In the rows, zero is written as 128.
name the system of each run:
z_884, trace 1 (8 x 20):
[[156 152 130 100  86 109 131 179  94 124  78 157 139 168 134  74  79 176
  165  99]
 [ 94 101 152 105 103  65  79 101 124 139 111 160  92 194 144 175 133 135
  175 102]
 [ 82  88 112 109 103 155  90 140 112 184  58 190 127  98 172 118  88 121
  134 126]
 [135  58 128 154  75 190 109 157 114 184 145 129 132 165 149 206 138 133
  124 131]
 [107  95 149 164  41 158 154 142 152 117 174 178 166  78 135 138 137  96
  147 177]
 [107 112 118 137  91 167 139 189  74  48 206 166 113 151  99 107 129 108
  106 146]
 [ 49 107 115 119 180 121 101  99 123  61 194 153  76 110 109 137 159  75
   90 150]
 [103 120  76 122 226 196 119 131 120 132 133  96 111  70 133 107 131 104
   48 145]]
z_653, trace 2 (8 x 20):
[[ 97  97 140 118 101 116 139 123 167 131 140 152 146 136 174 139 156 153
  178 148]
 [103 108 112 120  76 146 129 173 121 115 152 193 139 131 141 113 107 150
  142 129]
 [ 69  93 122 128 124 142 141 128 131  89 167 163 128 112 155 122 160 116
  135 166]
 [ 90 123  79 118 144 141 153 134 143 123 136 179 147  89 161  97 120 165
  124 126]
 [102 111  95 121 146 177 127 149 162 118 190 145 128  95 126 129 130 136
   98 141]
 [114 152 115  99 162 130 142 134 186  92 167 130 135  89 123  82 130 143
  126 143]
 [121 144  93  94 175 133 122 150 142  91 177 127 106 144 114 107 124 163
  106 108]
 [ 98 133 119  78 182 108  82 113 176 116 152 126  90 130 115 125 127 134
  122 117]]
z_157, trace 3 (8 x 20):
[[106 143  89 136 207 111 149  86  92 130  77 121 126  99 153 101 135 126
   94 119]
 [120 105 102  92 135 169  68 165 151 157 162 141  94 147 113 155  98 147
  102 102]
 [144 141 145 111 194 135 136 114 158 124 116  44 129 126 139 107 164 127
  129 158]
 [140 140  88  98 139 146 133 180 102 131 104 148 131 153 142  82  91 186
  123  99]
 [125 154 149  89 155  70  94 109 155  96 142 110  89 165 101 127 132 130
  148 112]
 [115 144 129 100 152 130 103 122 126 151  59 137 124  81 131  76  88 105
  119 130]
 [ 94  79 147  83 123 152  76 158 121 134 113 124  95 176 154 134 136 125
  149 147]
 [ 93 121 121  99 165 116 148 112 178 125 115 127 145 111 181  98 158 159
  160 153]]
z_157, trace 4 (8 x 20):
[[141 113 113 101  99 162  96 172 164 167 146 149 128 141 126 141  92 167
  130 106]
 [152 150 170 121 143 106 145 117 150 102 123  66 136 143 124 107 159 120
  157 157]
 [124 144 107 121 111 116 135 149  89 128  88 176 136 128 137  88  89 151
  134 102]
 [106 119 159 109 116  88  84 104 150 117 145 137  94 150 107 157 133 101
  148 127]
 [109 115 131 129 135 150 129 118 137 156  80 130 145  71 157 103 124 100
  127 158]
 [110  83 129 117  98 165 123 171 122 118 157 139 126 166 155 139 145 144
  145 148]
 [116 145 119 136 148  98 173 101 155  93 157 133 148 112 139 112 158 146
  142 140]
 [128 150 113 132 108 137 126 151 108  96 158 167 123 100  86 102  91 112
  102 118]]
z_724, trace 5 (8 x 20):
[[119 122 123 122  70 131 103 151 101 159  84 198 132 112 129 111  68 128
  136 105]
 [126 101 177 121 110 171 107 146 113 145  75  90 130 112 141 107 131  68
  136 181]
 [146 106 129 144 124 159 168 168  69 104 125  90 141 192 158 120 163 151
  138 149]
 [118 111 129 177  53 107 166 123 100 111 164 190 152 139 133 161 139 131
  149 127]
 [129 147 150 153  95 142 135 131 130  83 172 145 134  66  73 104 114  59
  104 159]
 [135 137 130 119 158 138  90 151  63  89 142 102  75 168  74 125 115  90
   82 114]
 [116 101  94 173 152 123 121  91  52 169  89 138 109 144 143 183 131 116
   88  94]
 [165 109 124 188 125 168 156  99 159 190 142  84 162  93 134 198 153 118
  100 141]]
z_919, trace 6 (8 x 20):
[[ 79 154  95  87 166  65 146 104 184  79 168 181 122 122 145  96 137 184
  156 108]
 [108 122 104  92  84 169 127 214  97 102 123 194 134 134 141  58  80 160
  139 127]
 [ 42  74 148  71 128 144  85 142 174  92 167 157  99 132 163 118 157 111
  162 177]
 [104  96  88 100 177 199 157 168 148 144 106 108 159 108 205  79 149 176
  128 164]
 [128 103  87 107 147 196 116 177 186 130 230 119 117 142 120 161 136 174
   97 120]
 [ 97 163  67 105 216 135 142 135 129  60 183 139 106  95 105  73 125 142
   73 118]
 [ 89 103  95  99 153 170  85 188  38  85 133 150  72 178 118 103 107 117
   86 117]
 [ 50  78 115  72 197 144  47 109 127 154  83 131  68 127 163 135 132  98
  112 136]]
z_724, trace 7 (8 x 20):
[[166 130 138 128  92 149 146 171 102 145  88 117 154 153 143 103 110 155
  149 127]
 [139 117 166 140  57 120 138 146 105 129 103 148 147 145 137 119 122 119
  169 143]
 [138 132 150 142  79 150 151 166  89  99 120 139 147 115 119  86 117  99
  134 158]
 [128 111 150 139  84 149 118 165  65  97 134 135 112 161 111 124 124  95
  126 142]
 [116 108 130 174 106 141 143 126  48 111 119 141 125 129 126 138 138  83
  106 142]
 [144 106 127 182 106 166 144 135  88 125 163 114 131 127 107 168 143  93
   91 141]
 [157 139 137 180 124 112 151 102  97 104 171 104 125 141  87 169 152 100
  102 125]
 [164 160 108 172 129 111 137 107 105 127 157 131 123 116  73 157 107 116
   84  90]]
z_772, trace 8 (8 x 20):
[[128 148  90 152 150 132 159 130 115  86 189 143 131 107 102 120 130 133
   88 120]
 [144 158 128  95 166 139  94 143 156 113 155 100 101 114  80 106 104 116
   98 122]
 [125 147 138  91 173 123 124 144  99  92  86  93 109 148 135  66 129 126
  134 142]
 [ 97 116  88 132 185 115 128 110  66 117 111 132 100 160 149 134 143 140
  103 107]
 [136  96 111 124 164 158  97 133 131 163 144  86 101 172 133 184 144 146
  100 112]
 [177 133 152 121 132 115 141 131 149 144 122  63 139 190 138 147 155 169
  159 122]
 [144 149 125 126 100  61 137 117 123 126 123 158 132 182 129 140 117 182
  168  83]
 [ 97 102 149 101  81  97  67 123 140 150 123 179  97 157 126 163 105 122
  161 107]]
z_919, trace 9 (8 x 20):
[[155 181 100 126 172 153 142 153 129  84 171 113 124  81  67  75  98 116
   68 122]
 [ 98 117 126 125 152 117 106 142  35  57 149 129  70 198 106 128 146  99
  104 123]
 [ 65  84 104 116 168 129  79  96  83 178  48 161  95 114 174 142 117 102
  110 118]
 [166 116 158  85 143 180  63 151 183 214  74  57 120 119 127 137 101 119
  126 136]
 [187 172 133 103 193  85 140 106 192 132 150  41 126 179 114 144 156 192
  144  99]
 [159 186  69 135 125  63 152 131  98 112 142 186 129 165  99 118  80 209
  120  39]
 [ 84 146 154  87  63  72  68 140 108  84 120 229  89 118  82  83  61  86
  155 113]
 [ 71  88 197  74 102 123 104 143 114 117  34 127 126 145 196  64 150  91
  210 197]]
z_653, trace 10 (8 x 20):
[[102 110 133 148  70  98 101  91 159 157 149 200 127  94 113 179 108 104
  138 111]
 [103 120 139 131 108 171 137 161  78  97  97 148 135  84 131  61 111  75
  116 173]
 [122 110  91 161 175 147 192 108 120 129 133  99 159 126 183 139 183 162
  115 143]
 [154 151  98 148  99 123 136 118 187 163 177 168 151  86  98 159  94 158
  112  90]
 [126 151 152 125 122 140 123 149 119  58 175 126 111  98  68  85 117  68
  102 158]
 [111 153  96 122 217  87 158  94  99  90 108 105 115 141 147  95 157 150
  115 117]
 [134 125  85 119 168 132  82 109 152 194 126 134 103 123 116 177  94 151
   85  75]
 [149 136 178  93 127 161  79 146 179 144 114  76 117  92  94 103 108  77
  127 162]]
z_772, trace 11 (8 x 20):
[[146 138  92 127 181 152 138 142 115 126 141  96 122 139 121 123 128 154
   92 112]
 [163 149 131 118 159 118 117 135 114 117 130  79 106 173 100 133 128 139
  114 108]
 [140 142 126 100 157  93 109 123 111 138  86 111 108 176 134 120 117 157
  142  95]
 [112  97 128 117 128 113 101 126  90 144  98 134 102 189 152 156 133 143
  144 108]
 [123  87 135 134 122 122 113 104 140 173 117 116 125 164 162 188 154 143
  148 123]
 [149 107 140 141  82 127 146 132 160 157 145 126 155 159 152 169 148 169
  167 126]
 [142 139 153 138  61  85 139 117 167 128 158 163 148 135 113 149 122 144
  170 120]
 [100 127 151 105  73 103 104 129 168 124 132 191 133  98 122 112 100 115
  166 136]]
z_884, trace 12 (8 x 20):
[[114 132 141 139 136 108 133 104  69 139  32 132 134 108 151  90 118  92
  137 140]
 [164 124 111 172 110 119 121 109  81 181 108 129 123 156 113 193 110 132
  103  79]
 [154 131 180 146  62 125 104 116 151 164 107 132 141  87  98 144 100  72
  142 143]
 [145 118 161 159  76 143 146 160  45 102 102 122 134 160 124 112 130  94
  138 150]
 [101 124 127 170 105  80 128  83  77 104 145 178 109 128 104 167 133  85
  116 111]
 [119 127 126 128 132 158  81 135  96 141 111 141  98  88  87 122  84  63
   78 125]
 [142 100 155 168 143 164 127 112  93 146 115  62 122 129 127 166 165  69
   99 162]
 [159 152 122 200 114 131 189 102 103 127 136 126 170  72 111 132 134 100
  101 139]]

runs to name:
trace 13 (2 x 20):
[[145 170 132 120 139  66 126  69 193 176  81 136 149  76 125 124 101 142
  149 102]
 [168 126 135 130 110 189 103 190  79 125 137 100 110 153  83 124  96 104
   88 124]]
  z_653
trace 14 (2 x 20):
[[131 126 127  89 176 142  97 137 147 154  94  88 113 139 140 113 123 142
  126 125]
 [132 130 127  79 155 137 113 156 147 134 100 105 124 155 150  92 120 166
  147 125]]
  z_157
trace 15 (2 x 20):
[[ 80  79 109 123 162 210 152 154 130 120 129 115 146  82 187  93 164 112
  109 196]
 [140 120  73 168 150 163 186 135 147 111 225 123 151 128 129 165 165 174
   90 122]]
  z_884
trace 16 (2 x 20):
[[101 155 155 133 123 107 167 121 118  50 135 142 142  80 117  55 144  80
  141 178]
 [ 60 101 101 142 110 127 117 134  51  86 144 211  98 128 126 124 117  94
  101 125]]
  z_157
trace 17 (2 x 20):
[[133 125 116 139 139 126 140 103 153 178  90 127 152 100 160 137 127 147
  134 124]
 [177 137 134 134  85 140 139 158 143 154 132 122 151 145 120 137 110 163
  143 114]]
  z_884
trace 18 (2 x 20):
[[166 154 147 143 105 113 139 132  92 133  86 118 141 134 111 109 106 119
  134 118]
 [144 118 140 165 123 117 137 107  88 133 122 104 123 156 124 166 151 108
  121 126]]
  z_653
trace 19 (2 x 20):
[[140 113 135 132  82 155 112 152 156 147 166 142 133 123 109 155 114 126
  127 130]
 [148 133 149 157 126 124 166 115 113 113 122  91 148 128 133 125 159 113
  134 153]]
  z_157
trace 20 (2 x 20):
[[148 129 118  83 121 174 112 188 151 162  94 124 143 128 149  83  90 171
  140 124]
 [109 103 173  98  97 104 115 130 129 132  78 130 128 167 170 116 142 131
  195 150]]
  z_724
trace 21 (2 x 20):
[[126 134  92 136 116 118 106 119 123 167 118 184 123 105 114 145  77 140
  104  81]
 [116 110 152 131 136 175 109 136 127 122 128 101 119  90 117 116 134  64
  103 174]]
  z_653
trace 22 (2 x 20):
[[ 93 106 138 144  78 122 137 145  79  76 159 180 117 149 126 126 138 103
  140 145]
 [ 69 104 104 126 139 137  93 124  95 100 160 181  87 115 113 138 118  91
   91 127]]
  z_884
trace 23 (2 x 20):
[[189 147 144 115  99 109 142 144 199 151 158  98 154 172 123 150 131 195
  173 107]
 [190 198 167 131  91  80 160 133 126 107  90 116 160 118  92  66  95 132
  161 121]]
  z_157
trace 24 (2 x 20):
[[136 122 115 140 147 144 144 102 187 166 142 108 154  90 146 154 145 145
  122 136]
 [167 148 136 136  86 142 161 171 134  99 170 125 153 138 105 110 122 148
  138 132]]
  z_772
trace 25 (2 x 20):
[[102 146 170  81 101 113  96 172 110  44 148 154  95 142  86  60 107  86
  149 154]
 [ 63  99  95 103 204 104 131 109  76  99  96 129  97 184 193 116 173 157
  137 126]]
  z_653
trace 26 (2 x 20):
[[105  94 177  91 109 162  86 144 179 137 128 111 119 107 133 120 133  85
  150 180]
 [143 130 130 103 122 138 163 173 125 111 106 112 156 164 169  76 139 182
  170 142]]
  z_653
trace 27 (2 x 20):
[[142 129  87 141 162 157 132 128 116 169 105 119 136 105 136 131 110 143
   90 109]
 [149 141 137 116 138 131  92 134 141 125 157 102  99 138  78 145 113 110
  103 114]]
  z_919
trace 28 (2 x 20):
[[ 96 151 102 105 177 116 131 129 103  81 125 147 110 111 124  72 119 127
  108 125]
 [ 85 116 112  96 170 133  77 128 117 111 143 144  79 132 112 126 116 107
   97 118]]
  z_157
trace 29 (2 x 20):
[[ 97 119 168 131 155 105  79  76 137 105 155  98  78 113  85 167 156  38
  107 154]
 [121 120  94  89 181 177 151 158 167 154  93 102 159 105 192  74 134 186
  136 148]]
  z_772
trace 30 (2 x 20):
[[113 119 119 105 110 139 125 149 175 125 166 160 135 120 134 123 121 156
  143 132]
 [109 132 119 107 135 143 147 155 145  86 155 140 136 112 134  82 133 140
  134 150]]
  z_919
trace 31 (2 x 20):
[[121 138 125  93 168 143 129 127 180 144  96 107 142  82 151  81 124 140
  135 149]
 [163 130 111 127 146 136 161 145 135 141 131  88 146 176 153 136 148 191
  140 113]]
  z_884
trace 32 (2 x 20):
[[144 101 144 123 104 123 115 130 146 173 112 112 132 177 152 172 139 160
  163 116]
 [149 160 118 126 130  99 145 106 192 151 132 140 154  94 125 124 112 164
  139 108]]
  z_919
trace 33 (2 x 20):
[[129 135 134 145 162 103 152  91 130 107 142  96 128 134 128 142 167 121
  125 138]
 [140 146  92 135 135 123 139 129 147 130 168 149 131 123 110 142 114 162
  108  96]]
  z_724
trace 34 (2 x 20):
[[122 112 142 161 147 148 151  84 156 158 109  91 156  65 152 144 163  88
  119 172]
 [173 146 124 123 142 144 155 161 160 101 194  74 136 169 109 133 152 172
  127 126]]
  z_724
trace 35 (2 x 20):
[[119 132 132 136 171 125 148  84 166 146 107  96 148  79 151 119 155 115
  125 154]
 [187 134 119 155 112 162 152 160 112 142 149  94 146 154 107 150 122 152
  110 115]]
  z_919
